One vector is turned by the same rotation once a tick. Each row is the vector after some number of ticks, and that number follows the row.
The counts run from 0 to 424.
| 121 | 111 | 132 | 127 | 160 | 135 | 146 | 128 | 114 | 134 | 120 | 124 | 114 | 149 |  88 | 140 | 110 | 122 | 160 | 158 | 104 | 115 | 112 | 110 | 110 | 121 | 105 | 184 | 126 | 144 | 139 | 109 | 124 | 125 | 149 | 167 | 125 | 151 | 121 | 129 | 119 | 134 | 128 | 135 | 127 | 132 | 103 |  95 | 108 | 122 | 146 | 164 | 105 |  86 | 130 | 118 | 176 | 129 | 162 | 151 | 130 |  91 |  83 | 161 | 109 | 138 | 163 |  97 | 149 | 124 | 134 | 111 | 177 | 132 |  84 | 147 | 113 | 152 | 138 | 147 |  96 | 152 | 122 | 113 | 154 | 110 | 115 | 152 | 139 |
412
|  84 | 135 | 101 | 133 | 145 | 173 | 119 | 148 | 126 | 133 | 151 | 127 | 198 | 153 | 104 | 133 | 116 | 103 | 130 | 140 | 126 | 147 | 159 | 119 | 125 | 143 | 127 | 111 | 147 | 158 | 123 | 148 | 133 | 127 | 131 | 106 | 147 | 146 | 172 | 119 | 111 | 137 | 120 |  80 | 135 |  93 | 149 | 149 | 118 | 153 | 130 | 148 | 143 |  70 | 117 | 103 | 122 | 116 | 118 | 129 | 123 | 116 | 100 | 106 | 136 |  90 | 129 | 168 | 136 | 112 |  49 |  87 | 120 | 127 | 128 | 126 | 146 | 137 | 126 | 107 | 156 | 155 | 117 | 101 | 159 | 110 | 105 | 161 | 143 |
299
| 101 | 147 | 107 | 144 | 117 | 147 |  91 | 139 | 129 | 127 | 136 | 141 | 133 | 140 | 120 | 107 | 112 | 114 | 111 | 110 | 130 | 120 | 172 | 139 | 101 | 127 | 128 | 111 | 126 | 146 | 128 | 136 | 148 |  89 | 139 | 101 | 148 | 159 | 130 | 113 | 145 | 119 | 115 |  88 | 136 | 103 | 118 | 134 | 127 | 134 | 138 | 143 | 120 |  59 | 115 | 110 | 128 | 100 | 117 | 112 |  99 |  97 |  44 | 127 | 191 | 117 | 128 | 140 | 112 | 119 | 102 |  67 | 162 | 127 | 115 | 130 | 131 | 128 | 159 | 121 | 137 | 140 | 127 |  82 | 130 | 110 | 110 | 136 | 122 |
216
| 137 | 101 | 147 | 151 | 146 | 111 | 150 | 133 |  63 | 120 | 128 | 119 |  99 | 170 |  96 | 139 | 113 | 120 | 124 | 138 | 113 |  91 | 143 | 117 |  96 | 132 | 125 | 188 | 120 | 134 | 131 | 129 | 119 | 118 | 141 | 142 | 151 | 166 | 115 | 169 | 109 | 132 | 104 | 115 | 139 | 142 | 122 |  91 | 162 | 133 | 126 | 153 | 118 |  84 | 135 | 114 | 146 | 109 | 160 | 151 | 115 | 124 |  77 | 143 | 146 | 120 | 141 | 106 | 145 |  88 | 122 | 106 | 172 | 154 |  92 | 128 | 131 | 144 | 144 | 148 |  85 | 145 | 131 | 121 | 131 | 128 |  86 | 143 | 137 |
404
| 139 |  95 |  99 | 131 | 145 | 118 | 150 | 139 | 107 | 132 | 129 | 101 | 139 | 192 |  98 | 153 | 102 | 117 | 172 | 132 | 121 | 111 |  81 | 119 |  93 |  82 |  92 | 157 | 106 | 152 |  98 | 118 | 120 | 143 | 133 | 124 | 150 | 172 | 101 | 146 | 144 | 120 | 136 | 145 | 128 | 110 | 172 | 101 | 122 | 164 | 123 | 137 |  94 | 109 | 129 | 143 | 113 | 150 | 141 | 144 | 154 | 118 |  88 | 118 | 135 | 142 | 137 | 133 | 128 |  86 | 121 |  91 | 160 | 178 | 125 | 137 | 155 | 115 | 105 | 111 | 123 | 117 | 135 | 119 | 168 | 106 |  95 | 116 | 165 |
115
| 133 | 107 | 126 | 131 | 177 | 120 | 120 | 141 |  79 | 150 | 140 | 149 | 117 | 153 |  70 | 129 | 113 |  97 | 145 | 130 | 124 | 114 | 149 | 158 |  98 | 146 | 137 | 110 | 126 | 146 | 114 | 155 | 122 |  97 | 149 | 143 | 140 | 146 | 149 | 160 | 129 | 128 | 130 | 107 | 105 | 106 | 115 | 148 | 154 | 102 |  91 | 144 | 137 |  63 |  99 | 106 | 171 | 106 | 144 | 154 | 145 |  91 |  61 | 131 | 145 | 145 | 148 | 143 | 166 | 121 | 100 |  89 | 141 | 152 | 103 | 130 | 133 | 147 | 140 | 144 | 114 | 146 | 101 |  94 | 135 | 146 | 122 | 163 | 120 |
302
| 165 | 106 | 107 | 155 | 136 | 116 | 151 | 140 |  82 | 124 | 129 | 109 | 131 | 179 | 127 | 145 | 100 | 111 | 153 | 132 | 121 | 126 | 144 | 113 | 108 | 112 | 114 | 153 | 133 | 158 | 117 | 139 | 144 | 140 |  97 |  98 | 157 | 185 |  98 | 143 | 126 | 153 | 129 | 121 | 115 | 128 | 152 |  98 | 128 | 159 | 129 | 116 | 122 | 101 | 139 | 151 | 137 | 126 | 144 | 130 | 146 | 106 |  76 | 100 | 155 | 103 | 171 | 136 | 140 |  82 |  93 |  86 | 156 | 165 | 128 | 114 | 146 | 121 | 143 | 113 | 111 | 147 | 144 | 106 | 142 | 118 |  81 | 129 | 153 |
398
| 119 | 156 | 142 | 127 | 157 | 113 | 101 | 126 | 107 | 136 | 146 | 137 | 152 | 159 | 101 | 134 |  99 | 109 | 164 | 155 | 102 |  73 |  88 | 144 |  95 |  85 | 121 | 144 | 129 | 123 |  90 |  97 |  96 |  99 | 152 | 149 | 143 | 129 | 136 | 142 | 163 | 126 | 122 | 157 | 135 |  86 | 115 | 126 |  95 | 129 | 110 | 154 |  90 |  89 | 118 | 153 | 146 | 122 | 120 | 146 | 118 | 119 |  86 | 124 | 165 | 138 | 120 | 112 | 127 | 108 | 145 |  81 | 150 | 131 | 120 | 143 | 149 | 116 |  97 | 144 | 134 | 124 | 113 | 100 | 142 | 112 | 103 | 111 | 157 |
218
| 109 | 146 |  91 | 132 | 148 | 121 | 118 | 120 | 125 | 115 | 162 | 135 | 146 | 149 | 136 | 113 | 137 |  92 | 105 | 130 | 135 | 153 | 153 | 116 | 104 |  97 | 154 |  60 | 135 | 166 | 115 | 150 | 113 | 120 | 114 |  83 | 151 | 141 | 144 | 129 | 152 | 148 | 117 | 112 |  79 | 131 | 149 | 173 | 125 | 131 |  93 | 105 |  81 | 115 | 100 | 114 | 124 | 141 | 136 | 129 | 124 | 118 | 107 | 123 | 154 | 125 |  84 | 137 | 113 | 143 | 112 |  68 | 144 | 108 | 111 | 100 | 165 | 131 | 136 | 106 | 159 | 126 | 127 |  95 | 138 | 111 | 132 | 132 | 134 |
268
|  80 | 136 | 113 | 139 | 155 | 144 | 144 | 163 | 107 | 117 | 142 | 102 | 137 | 179 |  87 | 143 | 106 | 134 | 139 | 132 | 114 | 105 | 120 | 134 | 105 | 137 | 128 | 122 | 146 | 166 | 102 | 126 |  84 | 118 | 144 | 128 | 164 | 120 | 165 | 154 | 134 | 111 | 151 | 132 | 150 | 113 | 143 | 143 | 139 | 136 | 120 | 145 | 108 |  75 | 136 |  99 | 151 | 135 | 148 | 153 |  99 | 155 | 104 | 118 | 122 | 110 |  85 | 142 | 118 |  94 | 106 |  91 | 121 | 140 | 131 | 107 | 168 | 160 |  97 | 111 | 117 | 109 | 145 | 123 | 127 | 110 |  85 | 166 | 144 |
29
|  88 | 146 | 102 | 140 | 161 | 125 | 129 | 142 | 127 |  98 | 164 | 124 | 104 | 149 | 126 | 102 | 149 | 109 | 112 | 125 | 107 | 148 | 120 | 109 | 104 | 124 | 161 |  80 | 131 | 169 | 102 | 138 | 104 | 101 | 114 |  81 | 150 | 108 | 171 | 124 | 156 | 124 |  99 | 114 | 111 | 124 | 125 | 167 | 130 | 144 |  76 | 110 | 113 |  83 | 128 | 123 | 114 | 138 | 148 | 124 | 101 | 151 | 127 | 122 | 113 | 139 |  79 | 132 |  96 | 123 | 137 |  64 | 109 | 104 | 131 | 102 | 162 | 102 |  94 | 127 | 162 | 110 | 130 | 124 | 119 | 130 | 135 | 151 | 150 |
273
| 113 |  99 | 130 | 109 | 170 | 129 | 150 | 115 | 146 | 100 | 155 | 134 | 113 | 123 | 116 |  94 | 128 | 118 | 131 | 144 | 120 | 145 | 115 |  96 | 122 | 101 | 110 | 178 | 117 | 127 | 138 | 126 | 153 | 120 | 139 | 142 |  94 | 136 | 133 |  94 | 112 | 150 |  52 |  95 | 142 | 141 |  84 | 109 | 106 | 119 | 110 | 151 | 101 | 114 | 120 | 123 | 109 | 121 | 155 | 126 | 146 |  99 | 135 | 169 | 115 | 164 | 145 | 105 | 137 | 142 | 157 | 110 | 153 | 110 |  85 | 152 |  98 |  95 | 140 | 161 | 146 | 153 | 126 | 122 | 180 | 119 | 147 | 171 | 164 |
168
| 122 | 110 | 115 | 145 | 171 | 141 | 162 | 146 | 124 | 135 | 118 | 104 | 129 | 146 | 102 | 160 | 113 | 101 | 178 | 184 |  79 | 137 |  97 | 112 | 118 | 114 | 127 | 139 | 155 | 169 | 112 | 109 | 117 | 131 | 118 | 126 | 157 | 132 | 130 | 116 | 130 | 160 | 164 | 154 |  87 | 127 | 128 | 112 |  85 | 126 | 160 | 132 | 117 | 129 | 145 | 137 | 171 | 137 | 151 | 148 | 134 | 112 | 111 | 139 |  92 | 112 | 159 | 122 | 121 | 106 | 113 | 108 | 131 | 135 | 123 | 109 | 161 | 161 | 117 | 137 | 109 | 121 | 126 | 105 | 153 | 117 |  98 | 118 | 162 |
52
|  85 | 151 | 101 | 147 | 152 | 150 | 125 | 135 | 159 | 108 | 169 | 135 | 147 | 131 | 139 | 107 | 138 |  99 | 104 | 156 | 123 | 169 | 159 |  87 | 121 | 121 | 149 | 104 | 145 | 156 | 115 | 154 | 133 | 114 | 115 |  77 | 145 | 121 | 168 |  81 | 135 | 174 |  82 |  87 |  90 | 119 | 122 | 154 | 101 | 140 | 115 | 119 | 122 | 130 | 134 | 128 |  90 | 126 | 132 | 104 | 113 | 136 | 136 | 114 | 133 | 103 | 117 | 129 | 104 | 128 | 107 |  76 | 123 |  87 | 119 | 101 | 148 | 105 | 126 | 135 | 182 | 141 | 119 | 108 | 156 | 114 | 146 | 145 | 156 |
260
| 104 | 103 | 124 | 123 | 172 | 111 | 165 | 124 |  98 | 114 | 137 | 130 | 110 | 162 |  95 | 146 | 121 | 119 | 122 | 135 | 126 | 130 | 135 | 100 | 105 | 119 | 132 | 167 | 126 | 158 | 146 | 130 |  84 | 138 | 151 | 139 | 139 | 142 | 134 | 165 | 116 | 152 | 107 | 133 | 121 | 180 | 148 | 109 | 130 | 102 | 127 | 146 |  81 | 116 | 110 | 107 | 168 | 154 | 170 | 181 | 126 | 140 | 123 | 173 | 103 | 138 |  93 | 102 | 136 | 142 | 136 |  93 | 177 | 118 |  72 | 116 | 158 | 169 | 120 | 135 | 100 | 131 | 143 | 140 | 133 | 106 | 110 | 162 | 146 |
69
| 131 | 107 | 140 | 151 | 184 | 137 | 159 | 145 |  99 | 133 | 138 | 129 | 106 | 142 |  83 | 141 | 115 |  92 | 142 | 183 | 101 | 123 | 130 | 106 | 116 | 161 | 145 | 158 | 151 | 137 | 113 | 144 | 119 | 113 | 140 | 137 | 137 | 114 | 166 | 126 | 114 | 165 |  98 | 111 | 117 | 159 |  69 | 131 | 127 | 106 | 119 | 137 | 128 | 103 | 144 | 129 | 173 | 123 | 170 | 150 | 117 | 122 | 123 | 153 |  83 | 108 | 171 | 107 | 135 | 110 | 138 | 105 | 113 | 134 |  95 | 106 | 127 | 140 | 133 | 176 | 109 | 147 | 107 | 116 | 140 | 158 | 119 | 157 | 152 |
329
|  93 | 111 | 126 | 156 | 154 | 131 | 157 | 141 |  99 | 117 | 127 | 116 |  89 | 152 |  98 | 139 | 132 | 118 |  97 | 147 | 107 | 129 | 152 |  91 | 129 | 138 | 145 | 164 | 135 | 165 | 130 | 145 |  93 | 117 | 131 | 119 | 156 | 133 | 150 | 133 | 113 | 163 |  93 | 109 | 137 | 181 | 100 | 106 | 138 | 124 | 129 | 129 | 108 |  98 | 145 |  98 | 157 | 137 | 173 | 133 |  88 | 151 | 116 | 148 |  85 | 104 | 111 |  99 | 126 | 122 | 133 |  99 | 140 | 121 | 101 |  92 | 134 | 150 | 131 | 149 | 105 | 126 | 150 | 128 | 126 | 117 | 108 | 166 | 150 |
61
| 113 | 127 | 124 | 101 | 149 | 116 | 129 | 108 | 128 | 112 | 149 | 143 | 125 | 136 | 108 | 102 | 127 | 130 | 110 | 102 | 139 | 124 | 148 | 105 |  95 |  86 | 128 | 154 |  98 | 137 | 156 | 132 | 126 | 123 | 156 | 142 | 125 | 154 | 114 | 136 | 130 | 134 |  82 | 105 | 136 | 139 | 136 | 113 | 118 | 104 | 105 | 146 |  64 | 100 |  81 | 106 | 120 | 130 | 153 | 141 | 154 |  99 | 117 | 153 | 159 | 161 |  84 |  95 | 133 | 153 | 135 |  86 | 189 | 108 |  74 | 140 | 132 | 134 | 139 | 127 | 142 | 132 | 135 | 112 | 153 |  84 | 153 | 158 | 134 |
172
| 113 | 119 |  90 | 141 | 141 | 137 | 156 | 144 | 131 | 101 | 151 | 104 | 153 | 157 | 141 | 131 | 128 | 104 | 110 | 153 | 110 | 162 | 152 |  74 | 122 | 126 | 150 | 130 | 151 | 161 | 127 | 150 | 114 | 144 |  97 |  86 | 158 | 148 | 134 | 127 | 123 | 172 | 105 | 112 | 102 | 165 | 173 | 135 | 107 | 149 | 133 | 107 |  94 | 141 | 139 | 121 | 123 | 149 | 155 | 139 | 132 | 155 | 161 | 118 | 100 |  98 | 100 | 134 | 115 | 108 | 109 |  84 | 142 | 125 | 112 |  84 | 177 | 137 | 129 | 119 | 147 | 135 | 136 | 127 | 151 | 109 | 112 | 157 | 179 |
351
| 125 | 112 | 118 | 165 | 130 | 131 | 148 | 152 | 125 | 131 | 120 | 119 | 129 | 158 | 132 | 144 | 111 | 107 | 112 | 140 | 110 | 146 | 178 |  92 | 127 | 138 | 146 | 144 | 148 | 150 | 141 | 148 | 142 | 129 |  99 |  82 | 178 | 161 | 129 | 122 | 109 | 186 | 114 |  98 | 104 | 171 | 137 | 124 | 125 | 149 | 169 | 117 | 112 | 130 | 155 | 113 | 147 | 118 | 144 | 142 | 117 | 123 |  96 | 115 | 122 |  83 | 131 | 123 | 110 | 109 |  90 |  81 | 141 | 123 | 110 |  97 | 148 | 159 | 159 | 127 | 123 | 145 | 144 |  97 | 135 | 124 | 104 | 149 | 146 |
55
| 110 | 113 |  95 | 133 | 147 | 125 | 161 | 141 | 123 | 121 | 139 | 112 | 154 | 154 | 136 | 146 | 114 | 103 | 129 | 138 | 117 | 154 | 153 |  72 | 105 |  86 | 130 | 131 | 135 | 175 | 151 | 141 | 115 | 155 | 106 |  92 | 148 | 177 | 104 | 135 | 130 | 169 | 136 | 131 |  86 | 161 | 176 | 128 | 109 | 134 | 158 | 114 |  79 | 143 | 113 | 118 | 133 | 147 | 156 | 153 | 146 | 123 | 152 | 126 | 118 | 125 |  95 | 115 | 125 | 147 |  99 |  78 | 172 | 120 | 102 | 105 | 170 | 166 | 145 | 109 | 136 | 122 | 159 | 119 | 164 |  95 | 122 | 133 | 166 |
75
| 142 | 150 | 121 | 137 | 156 | 121 | 128 | 148 | 103 | 132 | 169 | 131 | 195 | 166 | 124 | 133 | 111 |  85 | 137 | 139 | 130 | 138 | 137 | 120 | 102 | 122 | 136 |  92 | 139 | 153 |  98 | 146 | 112 | 129 | 116 | 111 | 160 | 142 | 148 | 159 | 139 | 155 | 115 | 121 | 117 |  86 | 179 | 166 | 128 | 155 |  99 | 130 |  98 | 105 | 124 | 155 | 104 | 132 | 124 | 146 | 149 | 131 | 117 |  87 | 151 | 115 | 108 | 153 | 124 |  91 | 102 |  87 | 133 | 140 | 140 | 111 | 172 | 116 | 117 | 114 | 151 | 144 | 110 |  99 | 154 | 134 | 100 | 135 | 155 |
288
| 108 | 128 | 156 | 132 | 175 | 123 | 144 | 133 |  87 | 133 | 135 | 120 | 158 | 165 |  80 | 153 |  92 | 113 | 112 | 158 | 108 |  98 | 144 | 100 | 106 | 135 | 139 | 149 | 140 | 129 | 140 | 150 |  85 | 121 | 148 | 148 | 141 | 136 | 163 | 161 | 122 | 172 |  99 | 124 | 116 | 159 | 130 | 119 | 122 |  88 | 131 | 157 |  94 | 112 | 123 | 111 | 174 | 133 | 156 | 179 | 127 | 132 | 131 | 143 | 115 | 116 |  97 | 105 | 143 | 122 | 120 |  94 | 157 | 112 |  93 | 114 | 163 | 176 | 135 | 150 | 124 | 148 | 115 | 126 | 142 | 122 |  93 | 147 | 148 |
333
|  79 | 111 | 106 | 139 | 181 | 156 | 173 | 151 | 133 | 113 | 159 | 108 | 117 | 154 |  97 | 129 | 131 | 116 | 130 | 159 |  99 | 150 | 110 |  84 | 116 | 127 | 120 | 143 | 138 | 183 | 106 | 131 |  99 | 140 | 133 | 110 | 130 | 109 | 169 | 124 | 118 | 147 |  88 | 122 | 134 | 155 | 124 | 129 | 112 | 134 | 117 | 134 | 108 | 121 | 124 | 121 | 125 | 154 | 179 | 158 | 127 | 161 | 167 | 133 |  65 | 128 | 106 | 126 | 122 | 119 | 134 | 112 | 116 | 123 | 112 | 117 | 160 | 128 |  94 | 124 | 146 | 111 | 142 | 155 | 152 | 112 | 129 | 181 | 163 |
356
|  95 | 106 | 118 | 145 | 134 | 128 | 158 | 158 |  97 |  95 | 147 | 102 |  85 | 177 |  94 | 115 | 121 | 134 | 128 | 123 | 137 | 116 | 124 | 108 | 114 | 130 | 107 | 173 | 125 | 167 | 104 | 134 | 115 | 128 | 146 | 124 | 140 | 136 | 125 | 126 | 115 | 113 |  89 |  97 | 182 | 136 | 108 | 103 | 155 | 166 | 102 | 138 | 119 |  63 | 157 | 100 |  99 | 133 | 168 | 120 | 112 | 143 |  82 | 119 | 122 | 123 | 126 | 141 | 108 |  89 | 129 | 110 | 120 | 153 | 116 | 126 | 121 |  91 | 104 | 123 | 113 | 116 | 169 | 145 | 129 | 128 | 104 | 170 | 161 |
112
|  87 | 157 |  96 | 143 | 120 | 169 | 100 | 130 | 149 | 124 | 128 | 136 | 129 | 130 | 128 | 101 | 128 | 113 | 123 | 145 | 124 | 131 | 160 | 117 | 126 | 116 | 136 | 113 | 147 | 151 | 130 | 127 | 157 |  86 | 124 | 107 | 148 | 137 | 145 |  77 | 149 | 139 | 127 |  89 | 113 | 107 |  99 | 147 | 102 | 128 | 165 | 150 | 111 |  77 | 123 | 112 | 147 | 109 | 135 | 106 |  83 |  99 |  66 | 134 | 164 | 110 | 136 | 124 | 106 | 127 |  98 |  63 | 158 | 104 | 118 | 129 | 128 | 138 | 155 | 129 | 137 | 139 | 135 |  76 | 147 |  93 | 124 | 128 | 127 |
228
| 166 |  95 | 104 | 134 | 165 | 108 | 174 | 124 | 105 | 118 | 143 | 115 | 128 | 151 | 147 | 135 | 119 |  96 | 149 | 141 | 129 | 160 | 124 |  83 | 108 | 101 | 129 | 147 | 117 | 147 | 121 | 162 | 128 | 168 |  96 | 102 | 149 | 164 | 112 | 133 | 129 | 180 |  92 | 122 |  82 | 154 | 167 | 112 | 111 | 153 |  92 | 108 |  98 | 146 | 146 | 141 | 113 | 138 | 154 | 147 | 169 | 116 | 141 | 122 | 125 | 139 | 145 | 118 | 139 | 104 | 118 | 100 | 146 | 152 | 104 | 112 | 153 | 112 | 133 | 122 | 141 | 140 | 134 | 131 | 151 | 129 | 129 | 132 | 181 |
83
| 144 | 151 | 111 | 131 | 154 | 107 | 118 | 127 | 123 | 121 | 145 | 156 | 153 | 136 | 145 | 111 | 127 |  77 | 109 | 135 | 115 | 155 | 149 | 103 |  96 | 107 | 166 |  90 | 132 | 131 | 135 | 154 | 129 | 114 | 112 |  86 | 154 | 147 | 129 | 130 | 158 | 172 | 100 | 119 |  65 | 126 | 139 | 161 | 107 | 122 |  98 | 102 | 100 | 135 | 114 | 139 | 137 | 124 | 135 | 126 | 134 | 101 | 107 | 124 | 164 | 133 | 101 | 111 | 126 | 148 | 114 |  59 | 164 |  98 |  96 |  96 | 165 | 124 | 145 | 126 | 156 | 134 | 106 |  74 | 137 | 126 | 138 | 127 | 141 |
256
|  88 | 135 | 110 | 132 | 155 | 140 | 118 | 125 | 137 | 111 | 169 | 141 | 117 | 128 | 121 |  89 | 139 | 101 |  86 | 115 | 138 | 166 | 172 | 105 | 116 | 138 | 154 |  82 | 137 | 156 | 139 | 157 | 133 | 108 | 129 | 101 | 132 | 130 | 162 | 121 | 126 | 144 |  73 |  74 | 108 | 139 | 113 | 165 | 141 | 122 |  82 | 113 | 120 |  90 | 107 |  96 | 122 | 124 | 146 | 110 | 111 | 123 | 110 | 130 | 136 | 123 |  99 | 137 | 118 | 153 | 105 |  71 | 147 |  89 |  93 | 123 | 130 | 128 | 153 | 128 | 166 | 143 | 116 | 100 | 134 | 119 | 158 | 172 | 123 |
267
| 145 | 109 | 124 | 115 | 166 | 105 | 140 | 108 | 132 | 125 | 167 | 146 | 120 | 136 | 112 |  90 | 123 | 103 | 126 | 112 | 140 | 140 | 122 |  94 |  94 | 107 | 109 | 162 | 103 | 123 | 134 | 150 | 151 | 130 | 139 | 126 | 103 | 151 | 127 | 121 | 123 | 145 |  47 |  93 | 128 | 120 | 106 | 122 | 128 | 128 |  68 | 146 |  99 | 100 |  92 | 129 |  99 | 124 | 147 | 127 | 161 |  91 | 120 | 143 | 152 | 159 | 146 | 113 | 150 | 128 | 136 | 109 | 167 | 129 |  91 | 152 | 107 |  83 | 145 | 141 | 158 | 156 | 115 | 110 | 154 | 132 | 149 | 156 | 147 |
180
| 104 | 128 |  78 | 145 | 134 | 143 | 124 | 152 | 111 | 116 | 146 | 117 | 131 | 169 | 113 | 126 | 120 | 104 | 126 | 117 | 125 | 151 | 154 | 128 | 111 | 137 | 148 |  78 | 134 | 190 | 108 | 160 | 129 | 136 |  99 |  84 | 164 | 147 | 147 | 139 | 130 | 123 | 140 | 115 |  97 | 122 | 153 | 147 | 145 | 167 | 104 | 107 | 127 |  87 | 132 | 114 | 117 | 122 | 147 | 127 | 118 | 148 |  98 |  91 | 121 | 105 | 107 | 168 | 114 | 101 |  80 |  72 | 105 | 149 | 141 | 102 | 168 | 122 | 117 |  99 | 143 | 117 | 139 | 110 | 127 | 128 | 118 | 152 | 137 |
16
